In the data rows, zero lies at 4.5, halfway between 4 and 5.
Each row in the table below has a label, given by one hidden rule.
tensor([8., 6., 4., 6., 4., 3., 3., 4., 5., 6., 5., 4., 7., 4., 3., 7., 6., 5., 6., 4., 3., 3., 2., 5., 4., 4., 4., 4.,
        5., 1., 4., 4., 3., 5., 5., 5., 9.]) LH
tensor([0., 8., 6., 0., 4., 6., 6., 5., 3., 4., 4., 9., 2., 4., 7., 1., 4., 2., 3., 5., 6., 8., 7., 4., 6., 9., 7., 5.,
        1., 6., 4., 4., 6., 5., 1., 3., 2.]) CN
tensor([9., 1., 3., 9., 4., 4., 4., 3., 3., 5., 6., 2., 9., 4., 1., 7., 6., 6., 8., 3., 3., 2., 2., 9., 5., 0., 5., 2.,
        7., 3., 6., 2., 2., 5., 9., 7., 9.]) MB
tensor([6., 6., 5., 4., 4., 4., 4., 5., 4., 5., 4., 5., 3., 4., 4., 2., 4., 6., 3., 4., 5., 5., 4., 4., 4., 2., 3., 4.,
        4., 6., 4., 5., 4., 5., 4., 4., 3.]) QF
tensor([2., 1., 4., 5., 3., 6., 7., 3., 1., 3., 5., 4., 5., 7., 1., 8., 5., 1., 5., 2., 5., 5., 0., 9., 6., 7., 9., 0.,
        4., 0., 7., 2., 3., 5., 9., 7., 3.]) BG
tensor([9., 5., 4., 8., 5., 3., 4., 5., 5., 5., 4., 3., 5., 4., 5., 6., 6., 7., 8., 5., 3., 3., 2., 5., 4., 0., 2., 4.,
        7., 4., 4., 4., 4., 4., 7., 6., 9.]) MB
tensor([5., 9., 6., 3., 6., 5., 4., 7., 9., 5., 3., 6., 1., 2., 7., 2., 3., 6., 1., 7., 5., 6., 9., 0., 3., 5., 0., 8.,
        3., 9., 2., 7., 6., 3., 0., 0., 3.]) BF
tensor([8., 6., 5., 4., 6., 4., 3., 5., 7., 6., 4., 2., 5., 1., 5., 2., 4., 7., 4., 5., 4., 3., 7., 1., 4., 2., 0., 6.,
        5., 8., 0., 7., 5., 3., 2., 3., 7.]) BF
tensor([8., 3., 4., 8., 5., 4., 3., 5., 4., 5., 4., 0., 8., 4., 2., 5., 6., 7., 6., 3., 3., 0., 5., 4., 4., 0., 4., 4.,
        7., 6., 4., 4., 3., 4., 5., 5., 9.]) QF
tensor([5., 4., 4., 6., 4., 4., 4., 4., 2., 4., 5., 5., 4., 6., 5., 4., 5., 5., 5., 4., 5., 5., 4., 4., 5., 4., 4., 3.,
        5., 5., 5., 4., 5., 5., 6., 6., 2.]) BF
tensor([0., 9., 6., 2., 5., 5., 4., 6., 9., 4., 4., 7., 2., 2., 9., 0., 3., 6., 2., 6., 5., 7., 7., 2., 4., 6., 1., 7.,
        2., 9., 2., 7., 6., 3., 0., 1., 3.]) LH
tensor([4., 4., 5., 5., 5., 4., 4., 5., 7., 5., 4., 3., 3., 4., 6., 4., 4., 6., 5., 4., 4., 4., 7., 1., 4., 1., 4., 7.,
        6., 7., 3., 5., 5., 5., 2., 5., 5.]) QF
tensor([6., 6., 5., 5., 5., 3., 4., 5., 7., 5., 4., 3., 5., 3., 5., 3., 4., 5., 4., 5., 3., 2., 7., 2., 4., 2., 1., 4.,
        6., 6., 4., 6., 5., 4., 1., 4., 4.]) BG
tensor([5., 7., 6., 5., 6., 4., 3., 6., 9., 6., 4., 2., 1., 2., 8., 0., 4., 6., 1., 6., 4., 3., 8., 0., 3., 5., 0., 9.,
        4., 9., 0., 7., 6., 3., 1., 1., 8.]) LH
tensor([5., 4., 5., 6., 5., 4., 5., 5., 3., 5., 5., 5., 4., 4., 3., 6., 4., 5., 5., 5., 4., 4., 5., 4., 5., 6., 3., 3.,
        5., 4., 4., 4., 4., 4., 2., 3., 6.]) BG
tensor([4., 7., 5., 5., 6., 4., 3., 6., 8., 5., 4., 4., 2., 2., 5., 1., 4., 5., 5., 6., 4., 3., 8., 2., 4., 0., 1., 7.,
        5., 9., 2., 6., 5., 3., 0., 1., 3.]) QF
tensor([9., 2., 3., 9., 5., 3., 3., 3., 4., 6., 4., 0., 7., 4., 2., 9., 6., 9., 6., 4., 2., 0., 4., 4., 4., 0., 2., 5.,
        7., 5., 4., 5., 3., 4., 8., 4., 9.]) BG
tensor([1., 4., 4., 2., 3., 6., 5., 4., 1., 3., 6., 7., 5., 8., 4., 5., 5., 2., 3., 4., 6., 7., 2., 8., 6., 9., 9., 0.,
        4., 1., 6., 1., 4., 6., 9., 8., 0.]) LH
tensor([6., 4., 4., 3., 4., 4., 4., 5., 3., 4., 4., 5., 4., 5., 5., 3., 4., 5., 5., 4., 4., 6., 6., 3., 4., 6., 3., 3.,
        4., 4., 5., 6., 5., 4., 4., 5., 3.]) LH
tensor([5., 4., 4., 5., 4., 4., 4., 5., 7., 5., 4., 5., 5., 4., 4., 4., 5., 5., 4., 4., 3., 4., 4., 4., 4., 6., 4., 4.,
        6., 3., 5., 6., 5., 4., 5., 4., 5.]) CN
tensor([7., 2., 4., 5., 5., 5., 4., 4., 5., 5., 5., 4., 5., 4., 4., 6., 4., 5., 5., 3., 4., 6., 2., 5., 5., 4., 5., 4.,
        4., 2., 6., 3., 5., 5., 6., 5., 6.]) LH
tensor([5., 5., 5., 7., 5., 5., 4., 5., 5., 5., 4., 4., 4., 3., 6., 5., 5., 6., 6., 5., 4., 3., 3., 2., 5., 3., 3., 5.,
        5., 4., 4., 5., 5., 4., 2., 2., 3.]) QF
tensor([6., 0., 4., 3., 3., 5., 6., 3., 0., 4., 5., 8., 7., 6., 2., 6., 4., 3., 7., 3., 6., 6., 1., 9., 5., 4., 8., 0.,
        5., 0., 6., 2., 3., 5., 9., 6., 3.]) MB
tensor([5., 6., 5., 4., 6., 5., 3., 6., 6., 5., 4., 4., 2., 2., 5., 1., 4., 6., 5., 6., 5., 7., 8., 0., 4., 5., 1., 7.,
        5., 8., 3., 7., 5., 4., 3., 1., 4.]) BF
tensor([5., 0., 3., 7., 2., 6., 6., 2., 0., 3., 7., 6., 9., 9., 0., 9., 6., 3., 6., 3., 5., 4., 0., 9., 7., 7., 9., 0.,
        5., 0., 9., 0., 3., 7., 9., 9., 5.]) BG
tensor([2., 5., 5., 1., 4., 5., 5., 6., 5., 5., 4., 6., 2., 4., 6., 4., 3., 3., 2., 5., 5., 7., 9., 3., 4., 9., 4., 6.,
        4., 6., 3., 5., 5., 4., 2., 5., 1.]) CN
tensor([4., 3., 4., 4., 4., 5., 6., 4., 3., 4., 5., 3., 6., 6., 4., 7., 5., 6., 6., 4., 5., 5., 4., 6., 4., 4., 8., 3.,
        5., 1., 7., 3., 4., 5., 7., 5., 3.]) MB
tensor([2., 8., 6., 3., 6., 5., 4., 6., 9., 4., 4., 8., 1., 4., 8., 1., 4., 5., 1., 5., 6., 7., 9., 2., 4., 6., 2., 9.,
        4., 8., 2., 6., 6., 4., 0., 2., 1.]) BF
tensor([7., 0., 3., 7., 3., 4., 5., 3., 0., 4., 6., 6., 9., 7., 0., 9., 6., 4., 7., 3., 4., 1., 0., 9., 6., 3., 8., 2.,
        5., 0., 6., 2., 3., 6., 9., 8., 3.]) MB
tensor([4., 2., 5., 4., 3., 4., 5., 5., 3., 4., 5., 4., 3., 4., 4., 5., 5., 5., 5., 4., 5., 5., 2., 5., 5., 5., 6., 3.,
        4., 3., 7., 4., 5., 6., 8., 5., 4.]) MB
tensor([9., 2., 4., 7., 5., 4., 3., 4., 4., 5., 5., 4., 7., 6., 2., 8., 6., 6., 6., 4., 4., 2., 4., 5., 5., 0., 4., 3.,
        6., 4., 5., 5., 3., 5., 8., 4., 7.]) QF
tensor([9., 4., 4., 9., 6., 3., 3., 4., 6., 5., 4., 0., 5., 3., 2., 6., 6., 8., 7., 3., 2., 1., 6., 5., 4., 0., 3., 5.,
        8., 6., 5., 5., 3., 4., 9., 5., 9.]) BG
tensor([9., 2., 4., 9., 5., 4., 4., 2., 2., 5., 5., 3., 6., 6., 1., 8., 6., 5., 7., 3., 3., 3., 3., 8., 4., 2., 6., 3.,
        8., 1., 6., 3., 3., 5., 7., 6., 9.]) BG
tensor([7., 6., 5., 6., 5., 4., 4., 5., 7., 5., 4., 1., 4., 5., 6., 4., 4., 4., 5., 5., 4., 4., 6., 5., 4., 4., 3., 6.,
        5., 6., 3., 5., 4., 4., 4., 4., 7.]) LH
tensor([5., 4., 5., 6., 5., 4., 4., 5., 5., 5., 5., 2., 5., 3., 6., 5., 4., 5., 5., 5., 5., 4., 5., 4., 4., 2., 5., 5.,
        5., 2., 5., 5., 4., 4., 8., 5., 8.]) QF
tensor([5., 5., 4., 4., 4., 5., 5., 4., 6., 5., 5., 5., 3., 5., 4., 4., 3., 3., 2., 5., 4., 4., 5., 3., 5., 5., 5., 4.,
        4., 6., 5., 5., 6., 4., 3., 3., 5.]) BG
tensor([6., 4., 5., 5., 5., 4., 4., 5., 8., 6., 4., 3., 4., 4., 5., 4., 6., 7., 4., 5., 4., 4., 7., 3., 4., 1., 1., 6.,
        5., 5., 4., 5., 4., 4., 3., 4., 4.]) QF
tensor([9., 0., 3., 9., 3., 3., 4., 2., 2., 5., 5., 1., 9., 5., 1., 9., 6., 4., 9., 2., 3., 3., 0., 7., 5., 1., 7., 2.,
        7., 2., 7., 2., 2., 6., 9., 8., 7.]) BG
tensor([1., 7., 5., 1., 4., 5., 5., 5., 7., 4., 5., 8., 1., 4., 6., 0., 3., 3., 3., 6., 6., 6., 6., 2., 5., 9., 3., 6.,
        2., 7., 3., 4., 7., 4., 0., 3., 0.]) LH
tensor([3., 6., 5., 3., 4., 5., 5., 4., 4., 4., 4., 7., 4., 6., 4., 5., 3., 5., 4., 5., 5., 7., 6., 6., 5., 7., 4., 5.,
        2., 3., 5., 5., 5., 4., 1., 4., 4.]) CN
tensor([2., 3., 4., 4., 4., 6., 5., 5., 1., 5., 5., 5., 4., 5., 4., 5., 4., 3., 5., 4., 5., 6., 6., 6., 6., 5., 9., 4.,
        4., 2., 4., 3., 4., 5., 5., 5., 3.]) MB
tensor([6., 4., 4., 6., 3., 4., 4., 4., 3., 5., 4., 3., 5., 4., 3., 8., 5., 5., 4., 4., 4., 4., 4., 5., 4., 3., 3., 3.,
        6., 3., 4., 3., 4., 5., 8., 6., 8.]) QF
tensor([9., 5., 4., 7., 4., 5., 4., 4., 5., 5., 4., 4., 5., 5., 2., 8., 6., 5., 4., 4., 4., 3., 4., 5., 4., 3., 4., 4.,
        5., 4., 5., 4., 4., 5., 8., 5., 6.]) QF
tensor([3., 6., 4., 4., 4., 5., 4., 5., 5., 4., 5., 5., 3., 5., 4., 1., 4., 3., 4., 5., 5., 4., 6., 2., 4., 3., 4., 7.,
        3., 6., 4., 5., 5., 4., 4., 3., 5.]) QF
tensor([0., 8., 6., 0., 6., 4., 5., 6., 9., 5., 3., 8., 1., 3., 9., 0., 3., 3., 0., 8., 5., 8., 9., 0., 4., 9., 2., 9.,
        3., 9., 1., 7., 7., 3., 0., 0., 3.]) CN
tensor([4., 3., 5., 2., 4., 5., 5., 5., 3., 4., 4., 7., 4., 4., 4., 4., 4., 4., 4., 5., 4., 6., 5., 5., 5., 7., 6., 4.,
        5., 4., 5., 4., 5., 4., 3., 5., 5.]) CN
tensor([2., 6., 4., 6., 4., 5., 5., 4., 4., 5., 4., 5., 3., 5., 5., 7., 5., 4., 5., 4., 5., 4., 3., 5., 5., 6., 4., 4.,
        4., 4., 5., 3., 5., 5., 5., 4., 7.]) BG
tensor([0., 7., 6., 2., 5., 6., 5., 6., 7., 5., 3., 7., 2., 4., 8., 0., 3., 4., 2., 6., 7., 6., 9., 2., 4., 8., 3., 7.,
        2., 5., 4., 6., 7., 4., 1., 2., 1.]) BF
tensor([6., 2., 4., 8., 4., 4., 4., 4., 4., 5., 4., 3., 6., 5., 2., 9., 5., 5., 6., 4., 4., 3., 1., 4., 5., 4., 6., 3.,
        5., 2., 5., 3., 3., 5., 7., 6., 6.]) LH
tensor([2., 4., 5., 2., 3., 7., 6., 4., 3., 4., 5., 7., 3., 8., 2., 3., 4., 1., 5., 5., 6., 9., 3., 6., 5., 9., 9., 3.,
        3., 2., 6., 4., 5., 6., 6., 6., 1.]) CN
tensor([5., 4., 4., 3., 4., 5., 5., 4., 4., 5., 5., 6., 6., 5., 4., 4., 5., 4., 5., 4., 5., 4., 2., 6., 5., 5., 6., 3.,
        6., 4., 7., 4., 4., 4., 6., 6., 4.]) MB
tensor([9., 2., 4., 8., 6., 2., 2., 4., 7., 6., 4., 0., 6., 3., 4., 6., 5., 7., 7., 4., 2., 0., 5., 1., 3., 0., 2., 5.,
        8., 7., 2., 6., 3., 4., 4., 2., 9.]) LH
tensor([7., 6., 5., 5., 5., 4., 4., 6., 6., 5., 4., 4., 5., 4., 5., 2., 4., 4., 4., 5., 4., 5., 6., 4., 4., 2., 2., 7.,
        5., 8., 3., 6., 6., 4., 3., 5., 6.]) QF
tensor([9., 3., 3., 7., 6., 3., 3., 5., 2., 6., 4., 2., 3., 3., 5., 5., 6., 7., 7., 4., 3., 2., 3., 5., 3., 2., 3., 4.,
        6., 4., 5., 6., 5., 5., 6., 4., 8.]) LH
tensor([6., 6., 5., 1., 4., 5., 5., 5., 4., 4., 5., 3., 4., 5., 6., 3., 5., 5., 4., 5., 4., 6., 3., 6., 5., 5., 5., 4.,
        6., 5., 5., 4., 4., 5., 5., 3., 6.]) BG
tensor([4., 3., 5., 7., 4., 4., 4., 5., 4., 5., 5., 2., 7., 4., 2., 6., 5., 5., 6., 4., 4., 4., 4., 5., 4., 6., 4., 5.,
        6., 5., 6., 4., 4., 4., 7., 6., 4.]) LH
tensor([5., 3., 4., 5., 5., 4., 6., 4., 5., 4., 5., 5., 6., 5., 4., 5., 4., 4., 5., 4., 4., 5., 5., 8., 5., 4., 6., 4.,
        4., 1., 7., 2., 3., 5., 6., 6., 5.]) BG
tensor([6., 3., 3., 5., 4., 5., 5., 3., 5., 5., 5., 3., 6., 6., 4., 6., 5., 5., 8., 3., 4., 3., 1., 6., 4., 3., 7., 1.,
        6., 3., 5., 4., 4., 5., 8., 5., 5.]) MB
tensor([6., 6., 5., 4., 6., 2., 3., 5., 6., 6., 4., 1., 3., 3., 5., 4., 6., 7., 4., 5., 3., 2., 9., 1., 4., 0., 2., 8.,
        6., 9., 2., 7., 5., 3., 0., 4., 9.]) QF
tensor([6., 0., 4., 6., 4., 5., 6., 4., 1., 4., 6., 7., 6., 6., 3., 8., 5., 3., 6., 4., 4., 4., 0., 8., 5., 8., 9., 0.,
        5., 0., 7., 2., 3., 6., 9., 7., 3.]) BG
tensor([0., 7., 5., 3., 5., 4., 5., 5., 8., 3., 4., 5., 2., 3., 5., 0., 3., 4., 3., 5., 6., 8., 5., 3., 4., 7., 5., 5.,
        3., 7., 4., 6., 5., 4., 0., 3., 3.]) BF
tensor([8., 1., 4., 5., 5., 5., 4., 3., 1., 4., 5., 2., 4., 6., 2., 7., 5., 5., 6., 4., 4., 2., 2., 6., 5., 5., 8., 4.,
        5., 3., 5., 3., 4., 4., 6., 7., 6.]) LH
tensor([2., 7., 6., 2., 5., 5., 4., 5., 7., 4., 4., 7., 2., 5., 8., 0., 3., 3., 2., 5., 6., 6., 7., 5., 5., 8., 5., 6.,
        2., 5., 2., 7., 6., 4., 1., 4., 2.]) BF
tensor([3., 6., 5., 2., 6., 5., 5., 5., 7., 4., 5., 6., 3., 4., 5., 4., 4., 3., 3., 5., 5., 6., 4., 5., 4., 5., 3., 6.,
        5., 7., 5., 5., 5., 4., 3., 4., 0.]) MB
tensor([4., 8., 4., 2., 4., 5., 5., 5., 4., 4., 4., 6., 5., 5., 6., 4., 4., 2., 4., 6., 6., 5., 5., 4., 5., 5., 6., 5.,
        4., 3., 5., 5., 5., 5., 6., 3., 0.]) QF
tensor([4., 2., 5., 7., 5., 4., 4., 4., 2., 5., 4., 5., 6., 6., 3., 5., 5., 5., 6., 3., 4., 5., 2., 7., 5., 4., 3., 3.,
        5., 5., 5., 5., 4., 5., 7., 5., 6.]) LH
tensor([4., 9., 6., 6., 7., 3., 3., 7., 9., 6., 2., 3., 3., 2., 7., 1., 4., 6., 3., 7., 4., 3., 9., 0., 3., 3., 0., 8.,
        4., 9., 0., 7., 6., 2., 0., 1., 9.]) BF
tensor([2., 7., 4., 1., 5., 6., 5., 4., 5., 4., 5., 6., 4., 6., 5., 2., 3., 3., 3., 5., 5., 7., 5., 4., 5., 6., 5., 7.,
        2., 5., 5., 5., 4., 5., 4., 3., 1.]) BG
The hidden rule looks at only part of the columns. Which column or columns, counting from 0, in order?
6 20 25
Here are more rows. What is the label of each one?
tensor([2., 8., 6., 2., 4., 5., 5., 6., 9., 4., 3., 7., 0., 3., 7., 0., 4., 3., 3., 6., 5., 6., 8., 2., 4., 5., 3., 8.,
        3., 8., 3., 7., 7., 4., 0., 3., 1.]) ~ MB
tensor([5., 2., 4., 6., 3., 5., 5., 3., 0., 3., 6., 5., 6., 6., 2., 9., 5., 3., 6., 3., 5., 5., 0., 9., 5., 5., 7., 2.,
        6., 0., 8., 1., 3., 6., 9., 7., 2.]) ~ MB
tensor([4., 6., 5., 5., 6., 4., 3., 5., 5., 5., 4., 3., 3., 3., 6., 3., 5., 4., 4., 5., 5., 5., 8., 1., 4., 3., 4., 5.,
        6., 8., 4., 6., 4., 4., 3., 4., 9.]) ~ BF
tensor([6., 4., 5., 5., 5., 4., 5., 5., 7., 5., 4., 5., 5., 3., 6., 3., 4., 4., 4., 6., 5., 5., 8., 3., 4., 3., 5., 6.,
        2., 6., 4., 4., 5., 4., 1., 4., 6.]) ~ MB
tensor([3., 6., 5., 4., 4., 5., 4., 5., 4., 4., 4., 4., 3., 5., 5., 4., 4., 5., 3., 5., 4., 6., 4., 3., 5., 5., 5., 7.,
        3., 6., 5., 4., 5., 4., 4., 4., 3.]) ~ LH
tensor([1., 6., 6., 1., 5., 4., 4., 5., 8., 5., 4., 6., 2., 4., 9., 0., 3., 5., 3., 5., 4., 6., 8., 2., 4., 4., 1., 6.,
        3., 6., 4., 5., 7., 3., 2., 3., 2.]) ~ LH
tensor([3., 6., 5., 4., 5., 4., 3., 6., 4., 5., 4., 4., 2., 4., 7., 2., 3., 6., 3., 6., 5., 6., 7., 3., 4., 3., 4., 4.,
        3., 8., 3., 7., 5., 4., 1., 4., 4.]) ~ BF
tensor([3., 9., 6., 3., 6., 4., 3., 7., 9., 6., 3., 4., 2., 1., 9., 0., 3., 5., 2., 7., 4., 7., 9., 0., 3., 7., 1., 9.,
        3., 9., 1., 8., 8., 3., 0., 0., 5.]) ~ LH
tensor([2., 9., 6., 1., 5., 6., 5., 5., 7., 4., 5., 6., 2., 4., 7., 2., 4., 4., 1., 6., 5., 8., 7., 1., 5., 5., 3., 7.,
        3., 7., 4., 5., 5., 4., 0., 3., 0.]) ~ MB
tensor([5., 1., 4., 5., 3., 5., 5., 2., 1., 4., 6., 5., 7., 7., 1., 8., 5., 4., 6., 2., 5., 4., 0., 8., 6., 4., 7., 3.,
        5., 0., 8., 1., 4., 6., 9., 7., 4.]) ~ MB
tensor([5., 7., 5., 3., 6., 2., 3., 7., 9., 5., 3., 6., 4., 3., 6., 1., 4., 8., 4., 6., 5., 6., 8., 0., 3., 3., 0., 8.,
        4., 9., 2., 8., 6., 3., 0., 2., 6.]) ~ BF
tensor([1., 4., 4., 5., 3., 6., 5., 4., 3., 3., 5., 6., 5., 6., 3., 5., 4., 4., 5., 4., 5., 5., 2., 7., 5., 4., 4., 4.,
        4., 3., 5., 3., 4., 5., 8., 6., 4.]) ~ MB
tensor([6., 4., 4., 4., 4., 4., 5., 4., 3., 4., 5., 6., 5., 5., 4., 6., 5., 4., 5., 4., 5., 5., 4., 6., 5., 8., 6., 4.,
        2., 6., 5., 5., 5., 5., 7., 4., 4.]) ~ CN
tensor([5., 2., 3., 6., 2., 5., 6., 2., 0., 3., 6., 4., 8., 7., 1., 9., 6., 5., 7., 2., 4., 4., 0., 8., 6., 6., 9., 0.,
        6., 0., 8., 1., 3., 6., 9., 8., 5.]) ~ BG
tensor([0., 4., 5., 3., 3., 7., 5., 4., 1., 3., 5., 6., 6., 6., 4., 5., 4., 2., 5., 3., 5., 6., 3., 7., 5., 9., 8., 1.,
        3., 3., 7., 4., 5., 6., 8., 5., 3.]) ~ CN
tensor([9., 4., 4., 5., 5., 5., 4., 4., 5., 5., 5., 2., 5., 5., 2., 6., 5., 6., 6., 4., 4., 3., 5., 4., 4., 4., 4., 2.,
        5., 2., 4., 5., 4., 4., 6., 6., 8.]) ~ LH
tensor([4., 6., 4., 4., 6., 5., 4., 5., 5., 5., 4., 3., 5., 4., 5., 3., 5., 6., 5., 4., 4., 4., 5., 3., 4., 6., 2., 6.,
        4., 5., 4., 6., 4., 5., 0., 5., 8.]) ~ LH
tensor([4., 6., 5., 4., 5., 5., 5., 5., 5., 4., 5., 6., 3., 4., 5., 2., 4., 4., 4., 5., 5., 6., 6., 6., 5., 4., 4., 7.,
        4., 4., 4., 5., 5., 4., 0., 2., 3.]) ~ MB
tensor([5., 4., 5., 4., 5., 4., 4., 4., 8., 5., 4., 3., 4., 3., 7., 3., 5., 5., 4., 4., 4., 2., 7., 2., 4., 5., 2., 5.,
        5., 8., 4., 7., 5., 4., 5., 3., 6.]) ~ LH
tensor([6., 4., 5., 8., 5., 4., 4., 5., 2., 5., 5., 2., 5., 5., 3., 4., 5., 6., 5., 3., 4., 2., 5., 4., 5., 4., 5., 5.,
        5., 4., 4., 5., 4., 5., 6., 5., 5.]) ~ LH
tensor([3., 4., 4., 3., 5., 4., 4., 5., 5., 4., 5., 6., 4., 4., 4., 4., 5., 5., 5., 4., 4., 5., 4., 5., 4., 5., 4., 6.,
        4., 5., 3., 4., 5., 4., 6., 3., 5.]) ~ LH
tensor([5., 5., 4., 7., 5., 3., 4., 5., 4., 5., 4., 2., 7., 4., 5., 5., 5., 6., 6., 4., 4., 3., 4., 5., 4., 0., 4., 5.,
        5., 4., 3., 6., 4., 5., 4., 6., 6.]) ~ QF
tensor([3., 4., 4., 5., 5., 3., 4., 5., 4., 5., 4., 2., 5., 4., 4., 4., 4., 4., 5., 4., 4., 5., 4., 6., 4., 6., 4., 5.,
        4., 4., 4., 5., 4., 4., 3., 4., 3.]) ~ LH
tensor([2., 3., 4., 4., 4., 5., 5., 4., 2., 4., 5., 4., 6., 6., 4., 5., 4., 3., 5., 5., 5., 5., 4., 5., 5., 5., 6., 4.,
        3., 2., 6., 4., 4., 5., 6., 5., 4.]) ~ MB
tensor([5., 7., 5., 5., 5., 4., 4., 5., 4., 5., 4., 5., 4., 2., 6., 3., 4., 4., 4., 4., 4., 6., 8., 2., 4., 3., 3., 6.,
        4., 7., 3., 6., 5., 4., 3., 3., 3.]) ~ QF
tensor([4., 4., 4., 5., 4., 4., 5., 4., 5., 4., 5., 4., 5., 5., 2., 8., 5., 5., 7., 4., 4., 3., 3., 8., 5., 5., 8., 2.,
        5., 2., 7., 2., 4., 5., 7., 6., 4.]) ~ BG
tensor([4., 7., 5., 4., 5., 5., 5., 5., 8., 5., 4., 5., 2., 3., 5., 5., 4., 4., 3., 5., 5., 6., 5., 3., 4., 4., 4., 5.,
        5., 5., 4., 6., 5., 4., 4., 4., 4.]) ~ MB
tensor([5., 1., 4., 6., 4., 4., 4., 4., 3., 5., 5., 1., 6., 5., 2., 8., 5., 7., 7., 4., 4., 3., 1., 6., 4., 0., 6., 3.,
        7., 3., 4., 5., 3., 5., 7., 7., 8.]) ~ QF
